One turning vector, and how many steps it has turned
The counts run from 0 to 829.
[ 85 158 129 153 126 143 131 122  71 152 105  72 167 100 149 122 119 123
  78 114 107 122 102  86 122 145 150 141 163 171 135 147 141 101 108 161
 127  86 113 171 121 101 131  96 137 155 146 104  68 151  91 165 156 123
 139 153 123 151 103  99 111 128 140 167 154 135 156 127 178 156 151 130
 122 125 125 103 115  90 101 108 117 154 158]
378
[114 147 134 118 108 133 134 103  65 166  98  83 181  89 171 122 112 115
  89 129 124 110  95 104  95 165 114 130 144 164 127 148 187 113  93 153
 108 109 151 167 145 112 131 102 132 146 141 114  93 156  82 133 165 138
 174 146  90 142 123 101  96 100 106 181 185 143 143 144 159 130 132 127
 133 123 115 104 129 136 107 114 134 162 157]
555
[ 88 145 119 125 117 106 154 123  80 149 106  75 159 111 166 115 124 105
  70 116 143 119  92 110 102 149 113 139 141 142 164 169 146  71 106 181
 130 121 135 175 166 110 145  99 141 151 125 105 108 147  71 146 130 137
 144 130  84 163 128 102  96 111 135 165 179 136 145 134 163 163 145 124
 100 131 116 123 116 105  92 120 126 146 138]
543
[127 171  91 133 145 133 146 106  67 160 147 103 197  99 147 117 116 133
 110 163 120 145  65 117 133 132 108 116 165 194 157 182 153 103 114 142
 120 105 138 140 146 116 149  90 141 141 117 116  76 120  97 146  92 138
 132 128  99 153 116 102 108 109 134 171 155 113 121 120 162 121 141 140
  96 115 167 124 120 106 121 117 132 131 143]
787
[123 168 101 158 115 149 147 107  86 163 126  90 178 133 150 140 107 122
  44 112 115 128  90  98 125 141 132 139 149 171 144 148 139  95 103 179
 139 118 130 149 156 116 129 114 148 165 141 100 101 120  75 194 140 125
 183 144  93 151 122  81 120 103 128 158 162 118 148 112 140 128 136 138
 103 133 136 104 120 135  80 147 131 142 118]
735
[119 178 130 136 148 141 155 123  61 143 140  86 184 103 164 127 108 150
  74 143 116 115  55 105 110 152 135 115 187 183 137 152 138 123 103 142
 107 105 120 151 125 114 138  97 146 140 122 128  79 144  72 114 151 145
 145 142  96 149 119 107 135 120 114 157 164 149 141 146 158 117 158 136
 101 120 126 113 120 116  88 142 137 159 128]
197
[124 169 129 134 136 129 158  86  64 146 117  92 204  95 173 146  96 139
  92 142 114  79  65  83 111 157 126 133 149 165 135 172 159 102  96 126
  95  95 123 153 164 142 135 110 136 154 136 119 118 127 102 117 130 138
 178 120 115 131 118  87 121 106 112 162 158 120 135 140 145 113 135 129
 112 115 124 114 140 156 119 110 131 175 132]
588
[115 173  96 134 157 130 167 116  54 145 128  91 192 101 170 131  91 152
  91 157  99 118  95  97 103 150 104 130 160 159 120 194 163 109 109 153
 130 117 145 163 164 141 149 106 147 161 143 103  86 128  75 128 109 143
 145 118 114 153 129  76 116 129 140 154 142 121 153 125 153 128 148 125
 149 109 133 114 118 132 101 140 109 118 118]
5
[103 152 105 141  99 119 162 103  97 142  91 104 180 110 169 105  81 127
  68 121 134 157 129  95 116 160 108 169 102 187 150 147 121  77 103 156
 113  89 121 148 159 124 119 102 123 162 130  97 115 136  67 141 129 137
 169 135  92 138 154  83  81 129 116 142 150 112 135 109 139 144 136 129
 129 107 141 114 134 128 118 130 131 157 110]
301
[117 163 120 140 103 102 119 110  63 147 132 117 166 111 171  84 102 112
  60 112 136 128  86 114 116 138 117 162 147 166 130 133 138  99 104 157
 111  96 163 169 136  97 138 105 100 177 144 104 110 142  76 162  92 123
 151 129  71 150 160 100  92 125 125 151 174 109 142 103 150 129 150 135
 135 124 110 132 144 135  92 128 130 154 156]
117
[118 157  99 150 122 141 164 117  63 162 115 111 180 105 160  89  94 111
  70 112 126 151 101 101  98 150  96 138 144 183 128 164 147 116 104 167
 129 106 148 139 156 102 116 118 133 153 151 117  79 136  57 138 116 115
 155 125  90 148 153  94  97 132 125 149 151 139 137  99 147 126 146 125
 138 122 144 128 136 146  96 161 112 122 118]
723
[108 160 128 133 159  78 146 124  65 173 130 112 157  81 148 101 112 106
  80 136 143 143  77 114 136 141 145 145 184 179 118 172 127 112 114 129
 120  71 116 147 151 116 129  93 102 148 115 112  89 166  77 128  92 156
 120 117 108 168 159 121  88 117 123 155 151 111 156 112 132 150 164 131
 134 129 132 107 114 125 107 112 144 140 142]
89
[100 176 124 129 139 102 164 127  71 172 111 127 180  85 132 122 131  99
  91 129 139 120  98 125 161 142 122 145 168 174 120 167 156  73 103 149
 123  88 114 153 161 115 151  89 119 139 111 107 115 149  89 145  91 156
 157 121  95 167 155 109  88 103 144 168 142 100 131 126 150 138 129 158
 109 103 129 120 119 121 138 107 155 140 121]
264
[101 179 128 119 128 109 156 120  73 172 104 119 175  82 135 111 125 108
  99 127 134 129 113 120 150 144 123 148 158 175 105 173 149  65 107 149
 124  89 121 153 154 114 151  90 109 138 114 108 106 138  86 149  91 163
 154 120  81 172 148  95  81 107 143 161 144 103 135 121 164 138 128 147
 119 108 124 117 119 126 142 101 159 138 135]
265
[138 155  95 147 136 142 154  95  72 164 139  92 195  96 175 124 109 128
 101 143 120 119  75 106 107 131 119 118 166 188 138 161 153 142  89 134
 111  85 136 111 131 109 127 116 146 165 142 113  86 118  62 149 110 106
 149 122  90 138 123  91  85 108 106 156 164 122 137 114 147 107 144 113
 123 115 177 122 138 139 109 134 134 150 133]
754
[118 184 122 150 119 136 153 115  85 169 126 116 190  96 155 106  98 126
  76 130 127 161 103 109 138 153 120 144 153 227 120 140 127 112  99 123
 111  77 119 120 120 110 108  95 111 140 120 118  89 151  62 133 132 132
 167 147  98 153 152 110  94 111 109 151 143 112 138 124 130 120 138 164
 120  98 158 108 139 143 112 138 159 158 114]
472
[140 164 119 140 110 101 153  91 102 165 110 116 177 108 160 138  95 124
  56 133 121 141  95  88 132 130 160 138 143 188 150 136 119 103  80 140
 105  93 131 153 151 121 138 126 120 159 134  94 127 131  85 165 151 144
 184 135 100 137 130  84  95 106 112 164 173 101 148 119 135 148 146 137
 138 130 127 111 114 137 115 129 124 157 109]
313
[100 173 134 129 145 120 146 136  98 142 130  99 195  94 155 111 103 127
  71 131 139 122  68 106 129 180 113 149 146 179 123 166 133  67  97 129
 123  78 122 148 161 121 125  93  97 161 119 123 110 144  78 115 106 148
 186 123  94 144 143 117 119 133 124 157 159 119 137 116 131 134 156 155
  95 131 127 120 140 158 107 136 160 148 112]
446
[122 149 116 155  99 138 135  99  40 175 107 105 175  99 174 128 105 105
  69 109 120 127 115 118 133 153 130 136 163 178 110 149 162 129 113 161
 131  99 141 127 134 114 105 108 131 160 144 112  87 142  80 159 151 105
 173 142  97 155 156  96  87  91 123 147 152 115 146 114 125  98 117 142
 132 111 146 121 158 146 113 117 126 156 128]
134
[110 150  98 147  99 120 140  90  71 191 128 102 163 115 147 119  92  87
  59 117 131 145 102 110 136 143 115 154 139 181 129 151 164  99 113 176
 129  94 134 138 152  92 124  97 119 150 139  87 115 147  88 184 107 136
 165 139  99 152 151 103  77  81 134 172 153 112 148 111 137 124 128 135
 140 126 152 103 139 123 104 131 143 144 145]
124
[ 94 156 102 144 138 121 152 109  56 151 122  80 185  73 182 115 117 122
  98 148 126 117  86 114 129 158 114 146 146 156 139 175 143  83 132 149
 104 100 103 130 153 132 134  73 126 143  99 118 101 146  95 111 111 125
 134 122 108 158 137 111  80 100 133 145 134 104 126 130 145 126 112 126
 110 103 154 129 150 102 134  82 144 169 165]
241
[112 156 130 111 127 117 119 115  56 129 139 115 166 103 187 114  87 144
  64 151 123 146  76 112 143 161 116 130 161 190 160 141 116 107 118 134
  98  85 126 173 141 133 127  92  98 174 124 113  84 150  85 116 132 170
 138 134 102 135 147 110 116 138 102 151 162 109 146 118 151 141 153 123
 126 120 128 113 121 115 107 102 142 160 120]
641
[105 172 105 142 110 112 142  94  64 146 100  91 179 118 155  98 106 115
  97 114 126 137  92 101  95 131  90 159 135 162 154 169 147  74  96 168
 109 126 163 160 146 102 156  98 138 156 132 104  98 137  83 148  98 117
 132 134  94 165 138  94  92 114 147 166 159 137 135 142 171 136 135 142
 126 115 118 111 121 106  97 137 116 149 162]
540
[102 159 101 149 152 128 146 105  60 144 139 104 195  84 165 110 117 123
  93 151 114 114  75  96 136 153 127 128 152 167 134 182 151  90  96 126
 111  76 134 136 149 118 137  94  97 166 143 104 105 136  99 122  85 108
 175 117 121 133 131 117 101 122 141 174 165  90 123  99 145 142 154 131
 144 123 140 141 156 138 127 101 135 143 151]
423
[107 172 112 157 136 138 152 121  99 144 119  83 211  97 167 111  93 141
  87 132 112 136 116  91 131 157 149 154 145 185 132 131 108  95 119 124
 108  69  89 151 127 139 113  89 125 170 112 110  80 130  82 145 128 131
 161 143 109 136 128  84 106 122 122 137 117 104 139 108 137 127 135 148
  96  92 150 113 132 119 115 106 152 177 131]
50
[101 162 134 126 114 138 133 126  66 149 114  81 181  89 174 121 120 129
  71 130 120 124  95 118 138 166 142 150 146 160 128 141 141  77 131 149
  97 101 103 160 151 141 130  79 112 145 107 108 110 157  93 130 144 163
 163 148  83 152 123 109 106 102 118 163 159 120 138 137 151 135 126 141
 106 115 125 116 137 118 113  78 168 173 137]
827
[102 160  93 155 123 152 159  89  72 141 110  66 187 102 175 126 107 135
  92 128 114 104 134  92  91 142 119 149 127 147 131 165 160  89  93 152
 109  99 118 140 134 116 148  99 142 156 144  97  95 114  71 163 106 102
 156 132 106 137 117  81  82 114 133 160 136 124 146 129 164 126 129 124
 142 103 141 121 133 121 115 116 131 154 153]
572
[ 96 122 115 140 119 107 138  97  66 159 118  98 179  82 184  90  93 106
  82 134 147 141  93  93 128 158 117 147 141 201 147 144 132 116 122 131
  99  68 106 131 135 119  99  87  98 160 120 114  86 165  87 112 131 129
 145 128 120 135 164 118  71 114 109 148 146 108 137 108 137 142 140 125
 138 113 153 120 154 109 132  88 136 180 151]
664
[ 99 170 116 147 140 146 140 114  68 131 119  83 201 112 172 117 106 164
  92 142 103 150  91  99 105 163 104 136 141 194 152 156 135 103 100 142
 122 119 144 153 134 125 121  87 140 156 130 125  58 133  77 119 161 111
 159 153 115 151 106 104 132 128 135 156 157 141 132 130 152 123 141 158
 107 109 152 127 124 113  88 146 116 152 137]
193
[ 90 166 139 116 121 143 149 125  69 114 109 100 181 106 172 133 106 165
  94 126 114 100 116 102 123 170 106 137 152 170 148 157 127  77  91 146
 119  80 117 175 145 121 133 101 128 181 142 123  84 110  72 143 140 137
 166 132  93 144 119  75 119 153 134 144 157 125 142 125 189 133 149 138
  97 110 128 124 114 127 112 127 144 153 122]
20
[114 168 111 161 142 142 147 111  51 144 117  84 196  92 154 133 109 156
  88 141 107 122  71  90 126 136 148 127 158 169 145 166 114  95  92 132
 112  91 120 132 128 118 138 109 143 155 117 128  82 107  96 127 153 106
 162 149 106 149 110  98 114 135 150 138 165 127 131 123 165 111 139 143
  95 115 154 134 137 114 120 122 119 171 152]
770
[127 143  95 157 120 135 174  87  62 183 109  87 181  99 146 136  97 110
  77 124 128 144  81  89 123 133 122 138 136 160 136 188 154  94 105 167
 130  90 120 116 165 111 128 111 151 131 131 105 108 117  87 157 129 125
 174 136 112 156 130  91  98 103 153 142 160 136 141 121 137 111 127 126
 108 139 173 110 135 132 111 140 121 147 126]
156
[124 159  98 171 129  91 135 100  75 162 134  92 197  96 175  94  81 109
  55 137 112 167  89 107 128 142 146 165 137 178 131 136 129 107 135 141
 110  97 139 156 142 150 126  85 107 166 108 100  96 152  91 143 111 130
 146 130 117 144 142 103  95 106 125 147 138  92 142  97 105 136 130 137
 139 107 133 119 150 122 102 103 123 166 157]
670
[116 162 110 153 153 135 163 116  69 173 123  75 218  85 135 122  91 138
 113 129 123 134  71  94 113 146 118 137 160 197 131 177 149 105 101 122
 107  74 113 133 138 124 125  96 150 125 115 128  88 128  89 124 123 137
 133 135 110 148 110  91 114 137 140 139 145 141 127 133 144  98 134 139
  79 105 163 108 138 114 112 132 126 157 125]
776
[115 169 129 131 151 104 147 106 113 160 114  82 186  93 134 131 128 130
 107 130 139 112  54  88 102 145 122 129 159 180 149 172 150  95  63 128
 124  89 138 140 155 110 133 116 140 161 135 120 107 121  74 145 111 107
 180 125  99 162 109 113 108 100 133 180 183 136 144 135 145 142 164 146
  92 123 141 110 116 150 108 145 140 141 146]
174
[ 95 153 109 140 111 109 148 104  71 139  95  94 180 123 158 103 109 111
  83 112 127 127  98 104 101 145  87 156 132 173 170 168 150  70 104 176
 122 133 158 163 157  98 143  94 141 155 140  99  99 145  87 150 109 110
 137 134  98 168 132 105  99 115 147 169 163 128 131 135 163 141 137 136
 112 113 122 131 128  97 101 132 115 148 149]
541
[107 158 112 144 113 115 133 114  27 158 115 119 167  98 163 110 108 108
  63 115 124 163 101 117 152 155 111 147 165 180 122 166 131  99 138 170
 138 109 134 155 151 112 111  87 110 153 120 119  63 150  90 139 132 138
 140 147 102 184 164 104 106 115 152 136 123 114 148 108 151 119 121 142
 128 114 133 121 133 125 112 113 122 146 136]
102
[113 160 136 159 124 115 152  84  89 168  91  85 178  95 168 107 119 110
  77 108 139 119  70  88 108 149 139 145 151 177 118 156 145 123  93 138
 110  89 129 119 151 117 113 129 116 161 144 120 122 142  74 128 121 100
 181 117  96 148 131 109  89 105 108 163 162 128 153 122 134 136 135 126
 122 124 129 117 145 173 100 125 137 165 141]
142
[122 159 135 146 113  90 160  85  86 166  96  96 156 106 164 164  98 130
  87 118 136 118 112 105 138 134 133 148 163 199 133 166 129 116 107 136
 124  79 114 136 149 134 125 124 136 167 137 109 119 128  74 171 132 135
 144 123 108 168 139  75  79  89 122 150 145 122 177 136 130 125 137 125
 108 103 139  90 109 133 108 113 136 179 105]
319
[ 91 163 133 145 121 128 133 128  73 137 117 116 166 102 183 131 111 150
  61 129 120 150 102 118 159 173 124 129 157 205 146 143 105  99 103 141
 130  91 128 131 140 116  94  86 107 167 122 119  96 155  58 125 171 125
 179 148  91 161 147 114 104 119 119 151 171 102 135 118 135 144 147 154
 114 110 148 131 136 130 114 123 149 154 100]
467
[101 182 116 130 119 153 158 116  81 141 115  90 204 113 146 136  98 143
  91 139 109 110 115  90 124 165 103 146 143 183 135 160 147  69  97 148
 124  93 118 170 153 114 137  86 146 156 134 109  87 113  92 165 130 140
 176 146 114 142 124  74 120 126 151 154 126 122 137 125 171 118 126 153
  96  99 137 108 115 125 119 137 140 150 125]
17
[ 97 147 106 150 142 132 160 115  55 151 116  82 197  71 188 110 120 119
 105 149 122 136  90 127 140 160 116 143 149 156 140 183 139  88 132 155
 117 103  99 133 157 152 128  78 125 148  98 111  98 143  88 110 107 131
 129 123  96 157 144 102  87 101 134 152 120 105 122 116 140 136 120 131
 109  98 156 135 141 108 133  77 142 158 147]
242
[100 175 119 160 127 113 142  95  94 135 130  95 178 121 170 110  90 156
  66 126 125 142  97  89 118 150 111 159 143 206 140 140 102 101  97 122
  95  81 129 125 122 111 119 101  99 152 127 103 110 159  58 116 123 123
 139 147 110 156 143 116 102 131 111 146 156 120 141 138 125 132 167 144
 133 104 149 112 142 123  96 143 140 173 112]
476
